(in the rows, 128 means zero)
The rows of X fall into several groups, which share some directions, and each row is roughly a mix of its group's hidden directions.
X:
[[142 156 149 152 118 125 172 118 124 164]
 [160 147 155 130 148 107 170 106 122 143]
 [110  96 108 152 139 165 102 106 138 109]
 [106 112 176 147 113 134 153 160 134 141]
 [111  72 127 126 123 148  98 113 106 120]
 [142 166 147 123  97 107 153 158 133 151]
 [139 168  95 139 128 121 161  93 117 134]
 [160 105 123 119 101 125 113 122  75 134]
 [107  87 134 133  94 144 116 168 116 135]
 [140 172 136 108  96 146 129 133 101 100]
 [138 149  90 116 109 136 106 109 101  92]
 [131 154 171 147 158 133 159 145 145 116]
 [117 105 110 157 141 171 102 107 143 111]
 [126 116  82 121 103 146  89 107 118 118]
 [124  77 128 151 162 148 117 110 135 111]
 [172 150 158 109 123 103 156 126 110 136]
 [119 138  80  99 126 120  86 123 134 111]
 [164 141 161 139 150 131 154 128 149 162]
 [131 137  88 154 127 118 162  86 124 118]
 [132 187 121 128 119 104 155 127 141 147]
 [103 147 132 131  94 121 129 180 145 112]
 [127  98 106 127  82 153 100 128 102 129]
 [147 190 118 103 122 108 138 131 123 132]
 [135 102  96 118  97 135  90 111  99 135]
 [144 137 112 113  78 140  96 125  99 119]
 [177 111 153 115 121 101 128 140 122 161]
 [ 96 104 114 120  97 138  94 156 132 104]
 [162 142 164 152 119 122 172 141 123 122]
 [ 89 102 123 142 102 163 107 149 125 112]
 [154 160 141 101  90 138 121 145 101 113]
 [112 153  85 101 112 132 106 127 122  94]
 [143 164 144 122 141 114 138 172 158 108]
 [ 94  87  95 143 118 155 106 123 131 124]
 [120  90 168 145 105 155 128 157 128 126]
 [145 156 166 119 112 110 144 165 132 154]
 [143  95 170 126 155 139 101 155 132 121]
 [141 123 103 143 152 166 106  98 112 102]
 [126 163 107 120 103  94 166 114 119 142]
 [145 155 101 117 138 149 113  95  88 114]
 [140 106 121 153 134 169 137  92 143 158]
 [129 181 169 135 131 138 149 131 124 107]
 [132 131  96 164 126 119 163  85 130 122]
 [ 95 131 110 132  96 166 105 135 116  98]
 [144  90 128 144 111 154 143 105 135 170]
 [179 147 134 148 131 160 143 109 113 142]
 [128 139  87 128 131 156 105  94 107 101]
 [156 154 159 116 165 103 135 107 108 125]
 [128 132 172 118 112 127 115 176 147 146]
 [132 155 136 147 164 136 151 115 175 136]
 [122 159 162 141 111 119 162 156 146 150]
 [ 79 147 132 101 139 121 134 162 125 103]
 [139 163 133 145 174 135 156 112 153 123]
 [149  95 136 132 153  88 143 121 141 163]
 [134 187 129 124 117 108 150 120 143 154]
 [121 138  77 108 134 117 106  89 120 131]
 [102 123 167 151 113 166 137 158 121 126]
 [133 149  85 146 123 123 157  86 115 121]
 [103 157  90 134 106 120 149 129 152 160]
 [103 152  93 135  80 128 131 144 142 145]
 [119 102  78 120  97 136 113 102 127 143]
 [116 131 131  99 112 112 111 158  81 103]
 [107 157 136 157 124 165 138  96 118 102]
 [138 179 149 134 127 105 163 137 138 147]
 [109  76 150 139 138 126 121 150 162 125]
 [141 172 113 118 153 102 147  95 130 146]
 [176  97 137 153 107 122 124 106 118 147]
 [165 160 116 112 161 111 125  95 117 127]
 [161 149 154 162 120 125 169 132 127 110]
 [ 80 131 108 143 148 155 119 122 150  99]
 [126 134  89 147 118 112 165  87 118 124]
 [168 102 113 145 101 136 123  97 125 157]
 [131 155 147 151 113 124 174 125 133 166]
 [174 142 158 110 122 101 155 128 110 141]
 [111 167 112 117 144  91 144 138 143  94]
 [111 137 116  93 115  89 158 120 104 150]
 [115 111 127 119  87  84 161 142 123 134]
 [129 154 151 134 175 105 157 122 153 127]
 [ 83 107 112 136  88 132 127 111 114 153]
 [154 121 133 176 114 159 149 101 136 125]
 [141 180 120 131 137 109 159 142 155 144]
 [121 156  83 118 124 147 113  92 107 114]
 [158 112 130 143 156 153 135  93 133 165]
 [110  93 123  97 100 141 112 143 108 161]
 [104  90  86 135 125 146  94 121 138 128]
 [140  80 156 148 143 148 139 109 101 125]
 [144 162 137  97 111 147  99 145  92 130]
 [134  93 113 112 102 142  94 119 123 168]
 [135 147 156  83 127  94 128 149 108 144]
 [ 97  75 137 138 109 148 115 149 122 114]
 [121 172 136 138 158 143 161 101 133 108]
 [ 95 128  81 115  99 128 104 106 128 139]
 [119 115  96  95 131 131  86 117 135 163]
 [129 167 123 132 132  92 165 104 144 149]
 [108  65 143 146 139 135 120 133 144 122]
 [130 122 123 104  93 140  73 120 112 114]
 [161 109 115 119  92 121 137 104  89 144]
 [138 147 144 136 173 103 165 107 145 134]
 [115 159 108  83 126 113 128 108  94 141]
 [130 158 140 138 171 122 165 100 142 124]
 [128 168 139 110  95  99 148 149 132 152]
 [ 96  88 100 146 155 124 118 117 156 131]
 [140 180 169 128 133 125 153 132 123 113]
 [168 146 170 119 104 121 144 137 103 137]
 [ 94  99  99 128  92 144 102 145 134 119]
 [161 155 171 154 141 128 153 140 141 124]
 [146  79 142 134 150 148 115 111 105 103]
 [ 99 147 153 139 148 121 155 149 170 117]
 [126 148 169 144 117 124 165 155 144 154]
 [100 116 166 145 106 133 150 168 141 137]
 [163 106 109 142 102 146 137  98 126 163]
 [121 112 173 124 114 122 118 172 151 145]
 [166 160 152 106 100 124 142 129  98 121]
 [122  72 157 150 127 151 134 130 107 126]
 [137 103 115 160 112 171 128  95 137 144]
 [156 123 138 147 157 153 149 100 146 163]
 [123  97 100 115  86 115  92 125 113 131]
 [ 92 116  91 140 162 142 119 114 157 119]
 [133 187 126 127 152 133 134 100 138 106]
 [118 110  85 118  99 147  91 107 124 132]
 [154 159 157 155 130 129 170 137 128 108]
 [132 125 167 100 116 140  96 165 108 138]
 [161 151 135 173 138 136 142 106 151 110]
 [181 106 136 154 105 129 133 107 117 147]
 [131 181 105 114 139  98 139 108 135 144]
 [131  91 131 137 161 165  95 123 125 107]
 [155 117 134 171  93 152 151 111 121 122]
 [114 134 121 100 107  85 164 128 108 149]
 [172 156 158 106 116 107 147 134 109 133]
 [105 115 112 128 104  79 164 114 138 130]
 [147  77 148 143 145 151 125 116 102 112]
 [166 162 161 118 115 118 156 124 103 132]
 [106  85 153 109 106 134 108 160 115 136]
 [172 108 147 118 113  95 135 132 114 161]
 [108  65 143 144 132 142 113 135 138 123]
 [ 91 111 118 154 168 121 145 109 155 125]
 [ 93 158 149 111 154 127 140 161 126 101]
 [149 131 118 175 127 119 151  95 149 104]
 [130 178 134 129 125 108 153 163 155 129]
 [133 140 166 101 130 139  98 172 133 141]
 [100 138 152 136 106 127 149 172 157 145]
 [150  93 170 123 136 146 103 121 105 108]
 [ 86  97  98 147 150 133 113 125 154 127]
 [ 89 113 105 115  97 122 107 139 107  96]
 [146 136  99 107 158  83 133 102 143 126]
 [145 118 131 127 150 175  87 132 110 107]
 [ 80 148 137 107 150 121 123 159 132 101]
 [147 113 115 171 115 161 128  90 140 128]
 [120 130 161 154  81 138 151 131 112 151]]

One row of each group comes first, with its name. Which group is each row after those in?
[125  90 147 109 130 138  84 129 111  96] -> W
[130  90 106 108  95 119  91 151 121 130] -> C
[109 107 126 106  90 123 112 153  87 115] -> L
[123  72 142 150 153 148 110 126 137 113] -> F

[124 136  86 104 107 130  85 102 122 127] -> W
[107 106  94 105 145 126  91 144 142 101] -> W
[126 124 165 120 136 148  95 170 151 137] -> F
[ 93  90 136 162 110 162 120 135 125 130] -> C
[109 160 145 109 159 100 126 157 128 100] -> L
[150 152 108 126 159 113 147  83 119 148] -> W
[147 173 159 137 143 119 159 102 123 119] -> C
[179 106 134 152 109 135 136 104 119 153] -> L
[ 95 112 103 143 175 128 138 118 158 132] -> C
[149 103 151 126 131 168 123 124  97 164] -> L
[162 149 154 125 147  93 160 118 126 150] -> C
[128 100 106 121  80 150 102 130 101 124] -> C
[125  77 110 126 130 149  96 113 108 107] -> W
[167 137 140 164 142 148 148 102 150 143] -> L
